What is the hidden score of each row? Scores go from 0 to 15, and 7 is about the middle.
-69/22/-52/59/65/65/-1/-27/-11 -> 9
-48/35/22/49/24/5/46/-8/24 -> 7
21/-67/97/6/-35/-50/5/-48/-49 -> 14
-3/6/-2/31/-7/5/71/6/6 -> 4
20/36/-14/-6/-18/4/25/-24/-8 -> 9
37/-42/8/2/-25/-9/-13/-42/-11 -> 10
5/16/-43/-7/-1/35/10/62/22 -> 0
-42/22/26/59/41/4/14/7/28 -> 5
32/27/10/-28/-50/6/-9/10/24 -> 6
0/-24/-7/-49/23/-5/-21/22/-16 -> 10
-8/-63/-41/70/102/59/-70/-92/-39 -> 15
7/19/16/-38/-8/-16/-18/-8/13 -> 10
-40/12/-14/-33/39/-40/-10/76/12 -> 2
43/30/-20/-73/-26/-39/-8/-8/-1 -> 10
10/38/-8/42/-3/35/52/-47/-13 -> 10
-10/33/14/0/-45/64/-70/-20/39 -> 9
82/-29/-28/-17/-86/56/-11/-13/-7 -> 6
36/20/-92/-36/-22/-34/32/72/-18 -> 0
-8/2/-34/-12/11/5/12/40/-44 -> 5
-13/-22/-13/10/16/53/-28/-19/-4 -> 11
-70/25/13/-6/-6/72/-91/-9/34 -> 11
28/31/3/-25/-25/-21/14/-23/-1 -> 10
-2/7/29/-9/8/-32/12/-29/4 -> 11
-1/-39/-63/-44/11/-90/-11/47/-100 -> 3
92/47/-12/-34/-123/64/-50/-26/78 -> 5
-59/18/0/39/34/40/10/-6/17 -> 8
-32/53/51/66/31/-5/28/-10/54 -> 6
-5/-64/19/22/35/4/-20/-34/-26 -> 12
26/10/-11/-26/-49/15/-20/34/19 -> 3
-25/-6/27/17/26/-2/10/-18/8 -> 10
-38/-3/9/-12/36/-1/-20/8/9 -> 10
-74/76/61/107/-50/5/48/-8/24 -> 2
-22/-32/21/-19/-12/-62/-12/14/-36 -> 7
47/-12/-42/-47/3/-35/-27/67/-23 -> 1
6/13/12/-5/-1/-22/21/-18/16 -> 9
-48/-27/3/-37/46/-39/-38/70/2 -> 4
25/29/-48/2/-1/23/12/57/46 -> 0
10/-7/43/10/-17/-29/33/-28/-18 -> 10
21/-10/9/2/-20/-28/22/-26/-27 -> 9
-36/27/6/34/25/26/18/-15/12 -> 9
42/-8/-25/-54/-6/-26/-26/32/1 -> 5
65/-9/-112/-101/0/-60/-32/77/-45 -> 0
1/46/-43/11/-16/-23/53/32/-12 -> 0
25/-7/1/-46/-23/-36/-5/10/-5 -> 7
0/9/1/-22/-1/-29/7/8/13 -> 7
5/36/-53/11/-32/-6/62/48/-22 -> 0
-31/13/24/-9/1/24/-27/-6/9 -> 11
-56/-8/67/-41/97/-21/-39/78/64 -> 8
-79/6/-27/-51/51/-75/-19/127/8 -> 0
-23/-13/8/10/27/20/77/36/-2 -> 6
-7/38/-19/32/-28/3/69/19/-14 -> 2
15/18/31/18/-60/-13/25/-14/-5 -> 6
9/-11/11/-8/0/-33/13/-27/-5 -> 10
20/16/-11/-33/-29/0/-24/43/25 -> 3
-4/-45/-69/12/13/-8/3/12/-76 -> 4
18/-55/49/-10/-13/-53/-2/-26/-41 -> 12
-126/-14/44/-20/47/69/-121/-5/4 -> 15
63/44/-49/-8/-54/24/-1/20/46 -> 0
-52/26/-22/42/44/35/-5/8/26 -> 5
-27/48/18/59/-10/-17/52/-40/5 -> 7
14/6/-16/16/-3/22/42/21/-9 -> 4
7/14/27/-7/-22/-4/13/-25/8 -> 10
-10/42/-12/33/-4/12/5/-10/29 -> 5
-4/7/34/19/-32/-46/27/-1/-13 -> 5
4/29/-8/47/-4/11/55/-26/-13 -> 7
7/8/23/-17/-4/-25/-8/-33/0 -> 12
4/29/2/19/-20/4/27/-11/15 -> 6
11/0/34/-18/-38/14/-1/-30/15 -> 12
8/-127/-39/90/117/61/-124/-127/-98 -> 15
68/6/-18/-41/-86/-8/-10/-6/19 -> 5
-23/44/-4/67/1/-12/40/-45/19 -> 6
-9/12/41/-10/9/-30/-1/-10/20 -> 10
-18/12/28/21/17/-1/29/-12/2 -> 9
6/11/31/3/-23/4/54/-21/-3 -> 10
18/31/-64/-17/-20/-22/41/41/-20 -> 0
-11/6/29/13/7/-5/-7/-12/17 -> 9
-43/-33/-39/58/90/67/-41/-72/-30 -> 15
-19/13/34/-14/-25/24/-28/-27/6 -> 13
-41/9/10/15/45/13/-14/21/34 -> 6
-49/5/12/23/30/25/14/-14/7 -> 10
0/15/-2/-6/-12/-14/19/14/-13 -> 6
21/0/-45/-5/-54/18/8/33/1 -> 0
4/-11/7/-24/-13/-28/-5/-22/-1 -> 10
6/13/11/12/-8/-13/17/-11/18 -> 7
-5/-47/22/8/17/5/10/-25/-14 -> 12
-41/63/23/82/-4/-3/51/-30/29 -> 5
-39/-2/-39/-32/24/-33/-22/98/2 -> 0
-5/40/-28/42/9/0/67/32/23 -> 0
13/-9/-62/37/1/47/51/39/-38 -> 0
19/0/-23/-15/-5/5/3/35/26 -> 3
-10/-49/-92/1/8/-15/-5/21/-96 -> 3
-40/45/47/55/-37/-26/27/-4/10 -> 4
-49/9/37/-20/48/13/-31/31/66 -> 9
-23/-9/16/-39/10/37/-65/-11/-1 -> 14
33/-14/14/-30/-24/-35/2/-35/-11 -> 11
27/15/-21/-23/-53/-8/12/23/-3 -> 3
25/9/-19/-11/-32/27/60/19/-7 -> 5
127/-108/-78/-127/71/14/-127/39/-30 -> 11
-48/1/12/-21/-16/46/-69/-5/15 -> 11
-9/21/-12/-16/-9/49/-31/33/38 -> 5
-5/20/-23/-20/-11/39/-16/61/39 -> 1
-27/-8/-28/22/32/42/-7/-26/-11 -> 10
39/-9/-29/15/-51/41/11/-3/-25 -> 5
-15/29/19/-57/-2/-11/-38/-26/14 -> 14
-8/40/-9/-2/1/-9/30/5/3 -> 6
-29/-5/-83/-21/9/-42/17/73/-79 -> 0
9/16/-62/9/14/17/12/75/33 -> 0
32/22/-1/-9/-73/32/-5/11/36 -> 3
-28/42/36/56/-29/-10/49/-44/2 -> 8
-14/8/-12/3/0/45/-33/-18/21 -> 9
22/-60/82/9/-33/-50/14/-40/-35 -> 12
16/-41/32/-3/15/-29/9/-34/-16 -> 12
-10/13/12/36/-7/-11/11/-28/-4 -> 8
44/28/-3/-8/-40/17/3/-3/32 -> 5
34/28/-23/13/-22/20/4/-16/17 -> 6
-6/-67/-12/48/70/47/-40/-85/-45 -> 15
19/18/-22/-16/-36/3/-14/25/28 -> 2
33/-57/19/-19/1/-41/-1/-11/-24 -> 10
-11/-4/-27/-35/25/-18/6/34/-18 -> 6
20/14/3/-14/-32/15/-8/18/21 -> 5
7/9/36/22/-21/-29/45/-25/-10 -> 8
-25/1/41/-17/-15/31/-30/-38/12 -> 15
-5/23/7/25/-12/-17/36/-7/4 -> 5
50/-25/-30/-96/-8/-37/-16/29/-7 -> 8
-20/28/5/-38/-1/-5/-48/50/33 -> 4
-11/36/-20/30/-11/20/1/11/43 -> 2
0/-24/-33/-56/69/22/-27/26/-14 -> 11
-9/43/28/40/5/-11/29/-2/12 -> 6
5/14/-13/10/-9/5/-4/32/29 -> 2
-16/40/27/39/6/-4/41/-12/31 -> 6
-15/29/-25/-20/-1/-16/-22/34/16 -> 3
-45/21/0/25/32/23/16/-5/7 -> 9
46/-2/17/-17/-55/10/-24/-20/16 -> 8
14/-18/25/-16/0/-34/14/-10/-7 -> 10
-31/53/67/57/-88/-17/41/-14/6 -> 4
-34/8/30/-40/94/-68/-13/-12/9 -> 15
5/35/-43/30/-40/43/93/19/-19 -> 2
15/-22/28/-22/7/-26/23/-1/-3 -> 10
4/12/22/-2/7/-8/-2/-5/29 -> 8
20/33/-10/22/-15/16/41/-34/-1 -> 8
8/19/12/14/-1/4/25/-15/-1 -> 8
-19/-107/5/48/55/51/-55/-58/-57 -> 15
-9/-7/29/4/3/-24/-8/-7/3 -> 8
-15/11/12/-33/6/25/-42/38/58 -> 6
-3/30/33/19/-51/-9/29/-23/-3 -> 8
24/-2/39/-21/-47/15/-17/-43/21 -> 13
62/-47/-28/-76/18/-1/-53/32/-3 -> 8
-127/8/29/0/45/100/-100/-30/0 -> 15
-9/-13/-54/22/18/61/15/-4/-26 -> 7
17/27/-55/-23/-18/-9/40/10/-23 -> 5
127/35/4/-41/-127/59/-47/-51/86 -> 8
41/-14/-8/-54/3/-24/-32/20/13 -> 7
-36/45/-3/72/3/-9/39/-51/10 -> 7
18/-127/6/37/56/33/-75/-100/-79 -> 15
14/-6/10/-12/-3/7/34/15/-4 -> 7
19/21/9/-11/-77/-26/22/2/6 -> 4
21/6/-22/-12/-13/9/-7/25/26 -> 3
-117/39/-84/85/97/91/-18/-32/-15 -> 9
-30/28/24/-19/6/-3/-39/18/30 -> 8
-1/-13/-29/-4/-9/16/23/17/-23 -> 5
3/26/-26/-14/5/-12/11/29/-13 -> 4
12/12/-21/-30/-80/-13/15/34/-34 -> 2
-11/21/-32/-33/-10/-12/-22/69/16 -> 0
26/12/-22/-2/-14/4/50/31/-21 -> 3
-5/-1/24/-18/5/21/-26/14/43 -> 8
14/-26/-20/16/16/11/-20/-32/-29 -> 10
-9/32/0/8/-41/-28/34/21/-18 -> 3
-12/7/23/-11/1/-13/17/-19/-1 -> 11
12/13/32/-5/-19/-3/30/-31/10 -> 11
37/24/22/-12/-78/63/-51/-35/42 -> 10
-38/-2/-57/-29/12/-41/0/64/-32 -> 1
12/17/-48/-34/-8/-32/2/7/-46 -> 6
19/-107/-10/44/45/28/-60/-72/-56 -> 15
61/-26/-2/5/-44/13/-31/-59/-3 -> 10
-17/-12/-29/2/-13/36/24/32/-10 -> 4
41/-51/-3/36/18/-17/-47/-84/-43 -> 13
7/-18/-19/-43/26/8/-19/24/-5 -> 9
-43/63/15/87/17/-4/58/-50/20 -> 7
-5/40/-35/12/1/10/25/25/34 -> 2
-73/3/21/-47/55/-16/-77/107/50 -> 2
-24/50/18/56/-23/-16/43/-45/15 -> 7
-5/5/26/28/-30/19/91/-13/-6 -> 8
60/-23/-35/-40/31/-16/-40/47/-31 -> 5
18/37/-54/14/-16/32/-2/-4/23 -> 4
-14/36/20/44/-33/-19/32/-22/-3 -> 5
-10/16/26/13/8/-22/17/-17/7 -> 9
51/-10/-8/-46/14/-17/-40/19/2 -> 8
-127/-14/42/10/77/94/-96/-32/-26 -> 15
-2/8/9/-7/-4/13/7/-3/-12 -> 9
60/-16/-52/-71/-13/-41/-29/63/2 -> 1
-3/23/30/11/4/-18/27/-27/10 -> 10
32/20/17/-11/-50/-22/-4/6/29 -> 4
21/0/-20/-43/-8/-26/-20/32/16 -> 4
60/-61/31/7/6/-22/-24/-72/-32 -> 15
-7/-19/-60/9/2/-40/4/11/-67 -> 3
11/26/31/-23/-44/20/-38/0/33 -> 8
-83/-18/41/-57/98/-39/-56/127/48 -> 3
42/-45/-20/-69/29/16/-111/10/-7 -> 12
127/19/7/-54/-127/41/-52/-62/87 -> 10
7/15/-23/-12/18/-8/10/34/-24 -> 5
30/-63/66/10/-19/-29/13/-57/-28 -> 14
17/34/-17/10/-14/4/30/4/27 -> 4
-43/54/25/80/26/-17/48/11/50 -> 1
-50/2/22/-32/47/-34/-20/51/29 -> 6
-6/25/14/43/3/-12/34/-10/12 -> 5
49/-125/19/-13/10/-41/-55/-38/-61 -> 13
-42/8/115/-35/127/-46/-46/47/66 -> 13
-64/28/-26/40/42/48/23/-11/2 -> 8
-57/6/-39/-50/45/-77/-14/89/-18 -> 1
-7/-20/-59/24/-6/57/30/48/-32 -> 1
-59/67/21/104/1/2/51/0/47 -> 0
-56/53/18/22/3/-4/50/2/15 -> 7
-39/57/28/88/5/-11/63/-26/30 -> 4
88/-22/-21/-29/-94/49/-12/-32/6 -> 8
88/-77/-46/-116/40/34/-127/12/-20 -> 14
84/-38/-51/-67/75/-10/-74/41/-22 -> 8
-23/33/30/51/-37/-13/28/-18/2 -> 5
-23/22/12/32/23/5/34/-3/15 -> 7
-10/-10/-78/-21/-2/-46/3/43/-84 -> 2
87/-127/41/14/24/-31/-84/-109/-76 -> 15
71/-127/75/-24/-3/-48/-25/-52/-70 -> 15
-7/22/38/-39/3/-30/-14/-49/4 -> 15
91/-7/-10/-61/-98/28/-22/-30/23 -> 9
38/-13/-19/-62/-8/-23/-31/37/8 -> 5
-48/-5/-20/28/47/44/-1/-13/-10 -> 10
-29/37/36/51/-38/-28/35/-4/-5 -> 4
-27/32/44/36/-21/-35/33/-11/4 -> 6
8/-65/50/-20/1/-31/13/-8/-26 -> 12
15/15/-13/11/-23/8/9/-3/-2 -> 5
33/-127/-40/84/97/43/-103/-127/-82 -> 15
-46/-3/-38/-45/63/-127/-5/65/-77 -> 3
2/43/-36/31/10/40/42/-65/-28 -> 12
